In the data rows, 128 means zero.
Here are some numbered points:
[153 132 130 150 106 107 108 164 105 124 160 163 159 107 111 106 152 139 141 105 105 109 124 104 107 133 167 118 111 105 121 113 162 120 123 127 105 139 147 121 169 106 106 137 124 159 148 140 157 121 109 155 152 134 106 115 127 165 132 147 175 106 106 105] 0
[130 136 131 148 117 150 142 161 133 115 134 169 148 107 127 128 106 105 105 105 122 113 109 104 123 136 106 109 146 118 107 197 127 105 106 115 135 134 106 143 146 167 136 141 142 106 131 112 126 107 133 133 115 130 161 133 163 105 106 119 167 130 134 111] 1
[115 105 130 153 135 108 126 105 127 106 105 126 134 107 155 106 106 105 108 146 131 122 137 119 158 125 136 158 133 127 152 163 106 105 160 106 170 105 119 129 106 106 126 129 127 116 131 106 181 137 106 122 111 116 176 133 146 177 106 147 106 135 122 125] 2
[105 143 106 131 106 149 106 156 149 106 117 166 156 107 162 161 106 105 105 105 147 167 105 142 210 185 106 119 140 165 106 235 142 105 113 106 119 147 106 166 144 216 135 120 119 106 153 130 105 199 171 188 106 142 199 107 230 129 179 105 125 109 119 132] 3
[127 148 106 105 124 136 106 117 105 141 163 106 121 107 106 114 106 122 115 154 105 135 169 104 118 106 148 111 105 105 109 124 106 105 112 106 105 105 142 105 126 115 110 106 190 107 106 106 105 109 162 105 106 119 106 172 106 134 106 144 106 106 166 146] 4
[126 143 146 172 106 129 107 165 106 131 169 129 148 107 117 106 119 140 105 105 105 112 105 104 160 129 173 127 119 105 106 145 178 105 106 107 134 112 106 151 183 117 127 135 135 166 129 156 173 107 106 161 110 114 106 119 127 129 111 105 175 106 106 105] 5
[117 105 120 144 150 145 107 135 114 166 137 141 125 130 106 153 106 160 109 137 121 106 124 143 136 119 126 113 105 141 121 126 127 132 154 136 105 109 106 105 106 106 106 117 106 132 106 106 105 120 106 105 131 143 111 163 106 132 106 145 106 116 106 148] 6
[144 161 120 136 128 105 117 166 105 124 130 106 133 107 112 140 130 115 105 105 119 106 105 118 124 124 110 151 127 105 119 118 183 121 121 147 144 131 107 150 183 106 108 129 113 166 132 160 145 130 106 146 115 142 106 121 144 105 142 139 110 106 106 105] 7
[116 132 150 115 106 149 133 123 118 113 105 111 105 138 114 122 119 111 133 127 121 122 123 159 107 121 106 165 107 138 128 137 106 107 114 125 129 119 118 123 123 126 107 144 131 109 115 106 105 122 118 105 125 131 114 107 117 124 107 149 106 129 109 120] 8
[125 132 139 125 116 111 125 173 119 106 134 116 111 173 151 157 160 121 154 126 119 157 105 128 106 122 128 144 126 127 127 126 150 116 133 143 155 110 117 139 142 120 142 129 118 112 164 126 105 143 124 105 117 125 116 114 171 105 153 129 136 160 143 118] 9
[136 122 127 116 146 125 131 132 120 140 108 128 105 109 106 129 132 128 129 122 120 154 105 143 106 120 129 132 133 133 132 105 145 128 106 142 171 132 139 173 106 106 150 106 110 133 119 126 124 107 113 140 140 149 106 110 111 159 157 137 106 131 120 118] 10
[131 105 106 128 106 158 117 105 129 106 105 115 122 136 149 180 144 105 134 152 147 122 146 144 132 201 122 106 142 162 148 113 150 110 121 106 136 157 117 146 142 159 124 140 134 155 110 106 117 133 110 151 106 138 112 127 128 112 169 105 106 132 109 105] 11
[111 124 156 105 106 142 142 105 126 141 105 106 113 127 128 133 118 105 119 140 130 116 137 137 161 106 108 132 105 161 120 130 106 133 158 112 150 127 106 105 106 106 108 106 157 106 109 140 172 149 106 141 106 146 152 123 130 110 131 126 160 168 106 144] 12
[142 165 132 125 122 105 118 128 136 131 105 106 115 109 106 106 134 173 120 105 142 143 105 127 148 122 107 106 125 133 129 154 130 152 106 124 128 131 132 128 132 121 181 122 106 106 109 164 134 153 131 108 108 128 106 122 106 128 107 131 148 114 106 115] 13
[139 144 119 133 122 115 127 141 150 139 131 109 129 113 115 118 119 105 105 105 156 153 127 124 155 111 106 117 117 138 106 143 128 123 106 129 138 111 113 139 114 159 144 131 106 106 106 174 118 131 169 144 106 111 116 107 158 109 106 105 127 106 122 146] 14
[119 108 134 152 106 134 106 160 110 147 196 159 176 116 125 110 140 120 105 105 105 111 172 104 220 143 210 157 144 105 106 138 164 145 106 138 112 105 106 117 207 114 136 106 115 205 139 165 175 146 106 185 106 144 106 107 119 130 106 123 219 121 106 124] 15
[105 159 148 172 148 105 130 105 132 114 164 157 157 107 120 106 106 105 148 105 139 192 138 117 134 125 134 138 145 122 106 131 112 110 106 107 159 105 145 173 121 154 199 142 106 106 114 188 129 107 161 169 125 115 159 107 146 133 120 105 139 121 143 150] 16
[105 105 106 132 143 165 106 199 168 137 111 215 105 166 106 125 106 105 105 105 133 167 105 117 106 170 173 179 105 157 106 127 107 105 135 106 144 142 106 191 106 106 128 106 106 121 106 140 105 155 144 153 107 125 106 116 172 105 159 105 106 116 187 125] 17
[105 105 106 137 112 105 191 105 197 106 105 106 133 107 197 106 106 122 105 175 157 106 131 164 145 106 106 133 165 105 217 130 106 109 165 144 120 159 118 126 106 106 106 112 167 129 135 130 163 112 106 105 106 154 175 111 121 146 116 137 175 211 196 152] 18
[130 105 110 105 106 105 168 105 162 120 105 106 106 107 119 106 123 107 130 130 138 112 141 130 138 106 135 119 133 105 123 140 108 105 131 146 117 127 106 150 117 129 112 107 139 106 110 106 137 132 106 105 106 106 120 146 136 105 106 129 132 126 150 159] 19
[205 107 131 105 106 118 141 105 157 138 112 106 105 107 106 106 151 128 125 126 133 106 145 104 174 106 174 120 107 105 106 158 120 105 159 167 105 113 129 168 113 175 125 106 141 106 106 106 156 135 144 105 106 106 109 177 138 105 106 105 106 106 164 170] 20
[114 124 125 113 106 137 137 111 134 118 115 107 134 119 122 127 132 113 117 128 125 119 126 137 126 109 111 124 125 140 116 131 106 122 116 117 130 125 114 113 113 117 113 130 144 111 115 113 139 117 106 124 108 114 129 127 134 132 113 134 111 141 106 122] 21
[105 105 123 140 207 153 143 116 120 120 116 209 137 141 151 116 140 105 105 105 190 162 105 104 127 159 146 106 164 125 107 126 174 105 106 136 105 136 117 158 135 189 129 150 111 161 114 106 111 107 182 155 190 106 215 112 106 155 157 105 170 123 134 158] 22
[110 105 164 145 106 189 151 114 105 106 127 151 152 187 172 117 203 142 124 132 105 112 194 117 106 127 106 143 126 133 110 111 106 186 157 217 143 120 122 113 106 114 108 182 144 152 157 160 105 173 113 105 160 106 119 135 142 105 126 165 173 106 109 127] 23
[143 106 106 109 157 105 106 115 129 141 166 106 147 135 106 122 106 185 127 142 135 129 106 123 106 127 106 106 118 105 141 110 106 139 124 106 105 105 106 105 106 106 132 129 113 106 115 143 105 107 147 125 124 110 150 195 113 105 127 116 106 115 145 139] 24
[136 150 106 105 106 141 125 105 126 136 121 106 134 107 110 107 135 105 148 138 107 131 195 104 119 106 120 156 111 108 109 122 106 105 106 119 105 105 138 142 139 129 106 106 186 106 125 112 112 107 127 105 106 133 106 147 106 108 106 134 106 119 159 122] 25
[137 123 143 132 106 147 125 105 123 145 117 114 155 123 129 126 114 105 139 131 128 130 126 135 133 106 126 133 133 142 118 133 106 125 131 113 138 152 118 116 113 130 119 137 127 106 132 127 140 108 113 131 106 106 152 120 138 124 106 109 137 147 106 123] 26
[123 138 119 105 112 147 114 141 109 145 126 109 110 138 106 155 126 129 105 137 115 117 127 137 121 106 126 130 128 151 106 114 106 130 106 136 105 107 125 105 106 106 125 118 117 134 106 106 105 111 106 111 118 150 107 148 106 139 117 147 106 138 106 126] 27
[119 132 106 107 158 105 132 109 105 128 120 151 134 125 119 106 121 105 161 116 112 178 122 120 106 106 114 106 151 116 106 112 109 147 106 106 109 110 127 126 121 138 149 107 106 111 106 137 117 128 111 129 161 117 112 134 128 135 146 118 130 122 106 121] 28
Which five points above are nearest to each new point by angle, seen from the average point of the numbered points? Their numbers follow each, nearest first.
[120 105 150 138 106 120 156 123 124 132 105 106 138 134 134 156 139 118 119 105 135 130 148 132 128 142 145 119 170 171 135 149 135 116 106 152 105 127 121 131 144 144 124 172 141 106 161 113 121 124 116 144 124 107 131 107 106 129 119 110 106 106 136 118] 11 8 26 23 21
[150 173 137 132 106 110 141 105 117 149 105 106 105 135 125 140 128 126 148 118 105 113 155 104 106 178 135 106 105 110 123 126 127 111 177 122 105 105 106 114 132 160 132 108 140 106 106 106 167 137 156 105 106 106 106 137 110 105 121 109 124 106 155 105] 20 25 4 19 11
[105 123 121 162 139 109 106 145 105 108 155 159 138 107 123 106 129 127 163 116 105 109 105 104 111 118 142 147 123 105 118 105 164 165 139 171 105 149 128 109 168 106 106 147 108 149 143 143 139 126 116 149 134 146 106 107 128 135 206 163 125 106 106 105] 0 7 15 5 23
[105 151 128 105 106 135 112 125 105 127 145 122 137 128 113 106 117 108 180 116 130 108 105 133 125 112 111 127 156 116 130 137 118 114 106 120 119 128 131 112 141 140 106 164 119 110 123 108 133 108 128 123 110 114 127 120 128 131 147 144 106 132 106 105] 8 21 26 28 27
[122 112 106 105 106 114 157 105 178 122 105 106 162 144 106 106 144 145 105 138 147 125 124 105 155 123 133 106 112 105 106 120 106 113 115 140 105 151 106 132 122 106 108 135 116 106 108 106 105 174 138 105 139 112 106 167 129 131 133 151 131 109 119 161] 19 20 24 21 6
[156 105 115 110 134 139 127 108 112 115 105 137 105 133 130 166 139 132 105 142 134 127 140 145 106 146 145 109 144 142 129 105 121 110 106 106 137 124 151 117 134 126 122 111 123 130 139 106 105 107 106 139 128 106 106 138 106 128 115 106 106 151 106 105] 11 27 10 21 8
[110 125 148 105 172 105 106 128 105 191 126 113 105 115 106 134 108 127 145 152 115 106 162 132 184 125 127 147 105 105 106 105 106 105 163 149 105 125 106 105 106 106 125 115 106 134 106 106 126 135 137 105 117 184 137 144 108 147 106 124 106 109 134 139] 6 27 4 24 12
[127 121 123 131 106 145 132 124 130 109 105 125 105 117 124 157 124 126 110 126 125 125 131 158 116 129 129 116 112 150 131 131 127 138 115 132 125 126 145 122 122 119 125 129 117 126 113 106 105 107 106 106 123 131 109 132 112 105 106 134 106 139 109 122] 27 8 21 6 11
[105 142 106 126 143 107 106 115 158 106 143 175 113 107 116 106 106 114 130 105 153 191 109 137 128 203 106 115 108 153 106 144 131 105 106 106 105 109 106 132 106 151 127 106 108 120 143 153 105 107 152 166 109 129 149 118 156 151 142 105 145 126 127 118] 3 16 22 17 14
[105 105 106 105 106 105 178 105 115 106 105 106 124 107 133 106 106 105 105 147 150 179 105 125 125 106 135 138 132 105 155 142 117 105 177 134 107 178 106 125 106 106 106 129 158 106 106 106 155 168 106 145 106 145 121 134 166 128 106 145 126 162 136 141] 18 19 12 2 21
[149 167 130 133 106 112 106 187 105 157 138 106 151 122 118 106 138 127 135 105 105 106 108 104 146 106 138 129 115 105 129 151 194 141 107 122 122 105 120 132 193 106 124 134 124 157 158 147 152 153 106 128 106 131 106 132 148 124 157 138 138 130 111 105] 7 5 0 15 9
[105 121 108 139 121 105 129 115 173 106 128 136 142 107 161 108 106 151 130 159 125 115 105 151 129 119 106 113 190 124 166 131 108 136 124 146 148 156 157 121 106 108 106 130 114 110 106 106 150 107 106 141 124 106 172 107 131 129 143 145 133 162 135 126] 18 2 21 26 19
[189 105 106 131 127 145 201 105 105 158 105 106 105 118 132 106 138 171 105 155 117 164 130 104 106 106 106 112 152 123 161 105 117 137 106 108 140 157 179 174 108 139 163 106 119 170 126 121 141 108 106 105 184 115 123 122 106 138 106 122 115 117 154 105] 10 28 13 18 24
[119 105 177 170 106 148 141 105 129 160 105 136 117 139 149 211 121 168 134 128 145 148 155 157 147 109 112 132 141 183 124 135 156 172 152 157 133 136 106 129 106 106 133 147 131 106 120 184 128 112 106 105 116 124 118 136 117 105 138 106 106 192 118 144] 12 26 6 23 11
[120 105 116 147 109 134 106 224 143 129 108 106 105 192 156 155 185 126 136 106 105 123 105 104 117 142 184 191 203 154 106 126 133 120 167 113 171 109 123 144 177 124 142 158 108 191 214 106 105 176 106 109 106 106 106 107 199 105 177 130 150 140 130 105] 9 17 7 23 11
[105 105 106 106 152 105 106 132 117 119 136 155 135 127 119 106 137 105 145 135 114 222 128 104 106 106 136 106 118 139 106 109 140 105 106 106 105 118 106 123 106 137 107 106 106 106 106 118 105 126 106 162 196 106 106 151 142 157 133 122 106 106 117 155] 28 22 10 24 4
[106 125 106 138 133 126 185 114 127 115 105 122 105 107 121 106 112 157 122 105 113 135 119 112 106 122 122 106 146 109 138 105 126 107 111 133 111 142 148 141 123 126 132 107 141 131 110 106 129 115 122 105 138 119 110 107 116 143 120 161 106 120 137 105] 10 19 28 8 21
[105 138 155 143 160 105 106 168 141 106 140 198 122 107 115 106 143 135 153 121 111 106 105 133 115 150 106 132 105 149 170 150 107 135 134 144 166 114 167 109 131 113 106 140 125 115 143 122 139 149 178 151 200 202 106 107 106 190 148 172 131 130 111 142] 0 10 8 6 22
[129 202 190 105 158 140 106 105 105 205 185 142 105 153 106 164 137 172 154 153 123 106 156 104 207 106 130 145 105 127 106 105 106 105 205 157 126 164 106 105 106 106 118 112 160 106 106 117 170 152 208 115 108 210 150 177 106 164 161 107 149 140 106 162] 12 6 4 27 20
[111 134 119 122 106 142 115 135 137 121 113 115 115 138 126 129 116 114 132 126 110 119 105 137 123 135 123 115 124 135 119 116 129 129 131 106 153 133 115 139 133 134 135 124 124 134 121 113 113 110 116 120 106 117 123 130 150 119 136 121 121 143 115 110] 11 21 9 8 27
[164 105 108 117 173 105 106 107 160 146 181 124 131 142 106 129 106 144 132 123 152 137 126 178 106 170 106 112 109 118 138 152 120 138 121 106 105 110 148 105 106 106 125 138 106 112 106 179 105 107 134 119 124 106 129 134 118 105 127 106 113 149 135 161] 24 6 14 28 13
[165 105 106 177 150 119 113 105 192 114 124 143 124 125 132 159 106 139 115 105 185 114 144 158 136 168 106 106 138 137 127 128 113 148 106 106 109 119 166 108 119 161 126 161 106 127 151 139 105 107 147 151 124 106 164 110 128 127 108 105 129 137 143 140] 22 14 11 24 16
